Each row has a name. Each piece below is followed by the name of the row it came from, unless a question asks for something else. Each question is about the rows just above it.

Columns, left to right: N C V H E
J_911: [180 149 146 147 113]
J_628: [ 93 177 146  99 145]
J_807: [148 149 148 147 147]
J_977: [ 93 177 146 147 145]
Which row holds this, read backwards? [113 147 146 149]
J_911
Which entry of J_911 is missing from [149 113 147 180]?
[146]
[180  93 148] is in which column, read top down?
N
Shuffled J_807 with one entry gone: [148 147 147 148], missing
[149]
Which entry of J_911 is missing from [149 147 113 180]?
[146]
q: [ 93 177 146  99 145]
J_628

Columns, left to right: Z Q S R F J
J_241: [158 112 147 148  83 138]
J_703: [156 147 132 171 159  93]
J_393: [ 68 146 129 171 128 147]
J_691: [137  99 122 119  73 160]
[159 171] is which row, read backwards?
J_703
J_241 without one entry, shuffled: [112 138 147  83 158]. Gone:
[148]
Which value is in both J_393 and J_241?
[147]
Which entry of J_393 is missing from [128  68 129 147 171]?
[146]
Which row holds [158 112 147 148  83 138]?
J_241
The one value in J_703 and J_241:
[147]

Columns, left to right: X L Y U T W K
J_832: [106 116 192 122 103  96 191]
J_221: [191  89 124 108 144 129 182]
J_279: [153 131 124 159 111  94 110]
Shared by J_221 and J_279:
[124]
Which entry of J_832 is missing from [191 122 103 106  96 192]?
[116]
Which value is in both J_221 and J_832?
[191]

Columns, left to right: A B G D M P
J_225: [136 119 119 154 135 134]
J_181: [138 105 128 113 114 122]
J_362: [129  98 115 100 132 118]
J_794: [102 128 113 114 110 129]
J_160: [136 119 119 154 132 134]
J_756: [148 113 134 184 125 153]
J_42: [148 130 122 132 149 134]
J_711: [133 112 140 126 125 141]
J_307: [136 122 116 133 113 110]
J_701: [127 153 136 125 129 117]
J_323: [133 128 127 133 130 128]
J_435: [142 141 141 122 139 119]
Shuffled J_307 with one entry gone: [113 133 110 122 116], missing
[136]
Which column holds this, read top down? [129 102]
A
Which column holds this, read top down? [129 102 136 148 148]
A
Which row holds [114 113 128 105] read backwards?
J_181

Columns, left to right: dol zoze vulip fam Pufa Pog zike vabu gunun vagu
J_257: [151 136 118 111  98 134 136 135 116 143]
J_625: [143 126 135 131 147 178 143 153 120 110]
J_105: [112 125 140 120 161 106 138 122 131 122]
J_97: [124 125 116 165 156 147 144 128 138 138]
J_109: [129 132 127 114 131 115 134 131 132 127]
J_156: [118 133 130 135 152 133 132 132 130 123]
J_712: [152 127 111 130 138 140 138 128 125 154]
J_63: [141 119 141 116 135 144 136 130 130 116]
J_139: [128 122 130 147 133 166 130 124 118 129]
J_800: [137 137 124 143 121  99 116 105 120 140]
Which column holds [116 127] top down?
vulip
Shared by J_109 and J_105:
[131]
The one value in J_109 and J_625:
[131]
Which row holds [130 111 127] read backwards?
J_712

Columns, left to right: Lef mozu sasim Nes zile Nife niba tane
J_147: [111 111 154 154 125 101 155 173]
J_985: [ 96 192 189 107 106 184 190  78]
J_775: [143 171  64 116 178 139 179  71]
J_620: [138  77 110 192  82 191 128 125]
J_775 without one entry, shuffled: [171 143 178 139  64 116  71]. Gone:
[179]
Shuffled J_147 with one entry gone: [111 125 173 154 101 111 154], missing
[155]
J_985 without one entry, shuffled: [192  78 190 189  96 107 184]. Gone:
[106]
The one value in J_620 and J_985:
[192]
Which row holds [101 125 154 154 111 111] read backwards?
J_147
Which column holds [173  78] top down?
tane

Columns, left to right: kufe dat podo Zazim Ton Gad
J_727: [178 153 176 116  60  99]
J_641: [119 136 181  93 195 195]
J_384: [131 179 194  88  91  74]
J_835: [119 159 175  69  74 194]
J_83: [ 68 189 174 188 145  65]
J_860: [197  82  79  59  90  80]
J_473: [ 82 130 113 172  61 189]
J_75: [ 97 114 181 136 106 107]
J_180: [ 80 131 129 176  86 121]
J_210: [ 82 130 113 172 150  73]
J_603: [ 94  76 143  85  96  74]
J_82: [131  95  59 135 127 145]
Which column holds [ 60 195  91  74] top down?
Ton
Shuffled J_83 with one entry gone: [145  68 189 174  65], missing
[188]
Which column holds [ 59 172 136 176 172] top down?
Zazim
[194 175 174  79 113 181 129 113 143  59] is in which column, read top down?
podo
[ 90  61 106  86] is in which column, read top down?
Ton

Columns, left to right: Sepam Vobo bab Buba tiv mubuv bos pagaz
J_739: [140 132 125 130 159 120 160 119]
J_744: [101 102 102 150 103 103 115 125]
J_264: [145 149 118 137 116 123 115 136]
J_975: [184 174 102 150 103 103 115 125]
J_274: [101  89 112 111 160 148 137 108]
J_316: [ 66 100 152 108 148 160 137 147]
Shuffled J_264 with one entry gone: [136 137 149 118 115 145 123], missing
[116]
Shared by J_274 and J_744:
[101]
Shuffled J_274 with one entry gone: [160  89 112 148 137 108 101], missing
[111]
Which value is in both J_316 and J_739?
[160]
[137 160 148] is which row, read backwards?
J_316

